(in the rows, 128 means zero)
The rows below come in pairs that one turn or mirror swaps. Which row does each named row swap with?
kefa: [126 140 151 109  86 114 110 154 111 131 117 119 161 133  99 114 118]
vifa: [117 106 139  92 129  98 146 114 132 146 140 128 162 124 103 130 134]
Sed: [131 126 131  85 136  93 143 115 123 151 128 121 161 144  97 129 132]
poz: [114 134 119 101 137 125 153 134 150 140 136 130 168 113 135 118 113]
rovu: [131 137 131 104  83 117 122 133 136 143 134 121 192 138 113 147 115]
neki: [124  88 140 115 111 127 127 146 132 127 109 155 158 126 127 124 101]
medol: [102 138 139  98 113 126 138 142 141 172  98 158 181 140 115 135  90]
notob: [129 117 146 117  96 122 122 159 119 121 103 151 150 150 116 125  91]
lubi: [137 133 120 102 143 110 153 126 138 124 130 124 156 156 127 135 116]
povob: [103 130 145 104 108 124 134 142 151 170 113 152 186 132 109 150  98]
Fube: [130 128 150 114  98 130 120 157 119 125  97 146 157 159 121 128  89]
lok: [103  84 148 105 118 112 136 137 132 136 120 144 151 119 119 115 116]
pipev: [133 146 143 119 126 101 154 138 154 147 125 141 152 145  99 145 105]
Zok: [ 97 132 139  78 125 131 130 138 138 167  91 147 155 142 107 126  91]
lepu: [105  90 146 100 133 109 141 130 140 147 127 146 161 120 115 130 124]
Zapu: [121 143 136 105  94 115 137 131 144 161 130 142 194 136 105 154 108]
Nek: [133 135 135 104  84 113 123 137 124 144 136 122 195 145 116 144 115]
kuveg: [126 133 132 110  92 116 139 133 139 154 137 137 197 139 113 153 113]
Gula: [131 135 146 115  94 125 118 156 119 126  97 137 157 160 120 129  90]
lelef: [117 151 150 121 108 108 141 154 155 146 120 141 147 123  93 134 115]
Seku: [125 111 155 121 102 127 127 154 115 134  98 148 149 149 119 119  91]
pebol: [ 96 128 136  78 129 141 131 135 117 146  96 138 154 149 133 109  99]
bogoz: [107 141 141  93 109 135 137 138 146 168  98 161 173 140 114 139  90]
sife: [105 135 131  98 116 128 137 122 157 127 135 116 166 117 131 135 124]
nekoz: [134 143 115  83 137 118 140 140 105 148 124 133 176 150 126 105 110]
nudi: [128 127 138  83 133  93 138 116 114 152 127 117 166 146  99 126 135]
Miza: [102 131 130  76 137 135 129 129 118 142  93 128 155 142 127 108  96]
ton: [107 122 138  77 138 133 129 132 115 134  99 123 148 150 129 106 100]
Gafu: [120 145 128  95 135 127 138 144 129 138 135 138 170 129 145  98  99]
buv: [128 147 124  87 136 114 138 146 103 148 124 128 179 148 134 103 106]
dig: [114 116 141  89 129  98 146 114 130 153 133 121 163 131  95 133 137]
vedav: [112 125 132  78 139 127 130 129 112 131 101 119 147 152 131 107 105]
zofav: [122 142 157 109  94 106 113 159 108 131 117 121 161 135 108 111 120]
nili: [133 134 134 109  81 116 116 142 118 131 130 117 185 138 119 143 113]
soz: [114  85 147 102 120 121 139 131 135 134 120 145 146 119 119 117 112]
nit: [129 138 128  78 140  96 140 123 108 151 121 120 161 152 102 125 124]
notof: [119 155 166 115 109 109 122 155 131 136 116 140 145 129 103 108 111]
romi: [116 155 146 109  99 121 123 132 148 128 117 103 156 143 106 148 112]

Swapped with lubi: romi
Swapped with Zapu: vifa
Swapped with pebol: Seku
Swapped with lelef: poz

